(in the rows, 128 means zero)
Each row of R is roughly a mix of the hidden directions of one of 3 groups.
R (99 x 10):
[[155 157 101 124 162 155 165 156 140 129]
 [149 112 148 127 118 163  95  75 115 128]
 [ 85 115 112 139 142  91 143 156 113  91]
 [103 132 142  99  76 115  87 112 117 128]
 [107 137 134  92  92  84 104 134 108 107]
 [ 94 119 149 123 118  94  82 117 105 100]
 [ 82 127 141  97 105 110  84 125 121 147]
 [ 90 119 152  88 100 104  91 133 124 133]
 [116 117 159  98 109 134  79 109 100 149]
 [137 131 127 103  77 147 113  93 104 157]
 [100 127 153 111  68 114  99 133 129 116]
 [ 84 114 130 115 120  93  80 125 115 149]
 [173 143 125 125 115 154 132  89 121  85]
 [133 124 109 153 158 124 173 162 136 165]
 [135 137 148 148 184 135 112 141 158  95]
 [118 109 121 121  82  81 135 127 137 167]
 [166 122 130 119 137 174 117  99 159 157]
 [131  84 143 138  99 134  99  98 115 166]
 [129 149 107 105  76 128 169 133 151 138]
 [115 121 110 177 112 121 169 160 138 149]
 [155 143 139 123 161 125 184 140 111 100]
 [158 144 118  99  88 162 136 100 104 142]
 [142 114 150 129  94 138  85  83 106 125]
 [158 143 120 133 151 136 165 127 120  71]
 [111 109 117 177 115 165 163 121 107 117]
 [160 154 126 123 162 162 137 114 131  81]
 [128 128  98 174 115 131 176 157 143 122]
 [ 81 117 139 119  95  97  92 126 111 147]
 [144 117 153 145 152 152 101 102  97  87]
 [163 124 136 109 138 153  92  81 132 103]
 [ 89 133 112 128 107  82 165 146 127 107]
 [134 124 139 152 184 135 115 127  95  91]
 [102 131 145 100 116 112  85 119 131  78]
 [120 128 151  75 136 104  84 105 121 124]
 [149 133 101 115 130 161 138 121 129 191]
 [ 99 144 117 120 158  86 162 165 136 124]
 [102 132 116 162 119 117 168 175 122 151]
 [140 136 103 179 174 142 146 127 138 111]
 [172 136 109 138 155 159 172 130 148 132]
 [160 120 130 153 111 181 133  86 129 132]
 [102 105 150 122 101 142  90 133  98 167]
 [ 98 118 117 142 155 131 145 174 130 173]
 [149 138 104 140 179 144 166 150 147 137]
 [108 111 129 161 176 117 119 129  82 143]
 [155 143 111 138 163 152 180 152 125 117]
 [142 116 160  91  83 102 103 113 144 119]
 [134 132 133 168 187 134 135 141 146 100]
 [161 149 133 113 117 166 127  82 118  96]
 [117 143 144 127 149 155  89 111  79 102]
 [ 82 131 118 117 122  85 146 146 108  92]
 [176 133 123 113 150 161 116 115 171 144]
 [134 133 116 140 168 146 163 170 140 163]
 [150 153 135  97 108 135 113  91 117  81]
 [135  89 153 137 111 152  87  91 114 138]
 [132 158 106 123  83 116 166 131 124  90]
 [145 143 123  79 102  98 102 112 142  97]
 [156 145 102 170 157 140 137 108 144  92]
 [131 124 105 150 149 132 174 159 125 173]
 [107 118 148 115  95 117  74  98 129 108]
 [121  85 152 145 139 144  78 111 109 141]
 [182 123 139 146 112 143 143  97 130 167]
 [ 99 118 156 129  66 110 114 144 115 133]
 [154 122 123 167 169 123 172 148 144 131]
 [104 144 129 105  69  92 145 124 119 128]
 [100 120 111 133 113  97 150 159 140 179]
 [168 142 121 140 161 140 170 140 144  94]
 [ 83 131 124 120 115  85 127 170 149 138]
 [135 143  92 125  92 107 140 173 145 102]
 [115 115 121 153 182 128 116 131  86 153]
 [106 138 135 126 156 118  90 103  81  99]
 [ 90 104 126 146 149 106 105 141 100 170]
 [110 128 118 168 173 114 167 153 125 118]
 [ 83 121 138 102 101 133  76 127 119 133]
 [167 156  87 145 130 165 140 101 131 131]
 [161 153 124 112 113 161 142  90  93 108]
 [ 97 105 147 122 122  90  96 153 162 148]
 [ 97 111 137 126  90 112 125 145 130 184]
 [128 112 120 155 199 141 130 145 134 132]
 [107 106 163 120 124 113  83  98 100 146]
 [126 112 149 113  80 115  93  87 118 115]
 [114 114 145 113  84 124 101 101 109 171]
 [172 126 134 119 132 171 114  91 153 147]
 [ 82 118 112 142 111  88 148 163 116 111]
 [143 130 128 154 189 143 146 138 130  92]
 [118 136 137  86  83 133  94  99 107 125]
 [122 137 125 100 133 148  80  77 113 125]
 [182 142 107 139 141 145 173 129 140 112]
 [126 115 158 109 126 105  77  87 111 123]
 [ 83 133 140 110 115  78 125 156 105 137]
 [ 81 119 139 112 100 120  80 119 115 151]
 [155 147 123 106  92 156 118  84 106 109]
 [152 125 156 104 145 160  90  87 122 143]
 [174 119 134 153 148 143 167 131 146  93]
 [103 140 129 132  92 104 152 110  93  86]
 [111 147 141  81  98 133  90 103 108 118]
 [114 109 155 158 115 107 139 187 130 118]
 [ 91 129 120 145 133  99 148 185 119 142]
 [ 94  99 143 122 101  97  95 136 143 163]
 [124 145 137 119 162 163 104 123 143  75]]

Here is one row from each group, named. Which group is each of the other rows in?
[148 112 142 143 185 158 110  98 132 129]	M
[166 144 125 130 107 134 120  73 122  92]	V
[100 109 119 144 153 131 118 153 117 187]	T

[ 84 139 145 124 121  94 112 154 133  83]	T
[142 144  97 135 100 142 180 139 163 135]	M
[161 151 147 112 154 117 173 128 115  92]	V
[141  99 133 132 167 130  77 144 150 154]	M
[156 116 142 133 107 172 107  78 122 134]	M
[131 115 132 115 162 150 118 142 160 184]	M
[124 170 103 117 139 112 172 164 147 117]	T
[166 139  96 155 119 139 165  92 109 133]	V
[103  91 110 151  86 136 129 154 139 161]	M
[168 127 137 113 134 161 111  74 143 122]	M
[108 119 152 116 103 114  77 100 103 106]	T
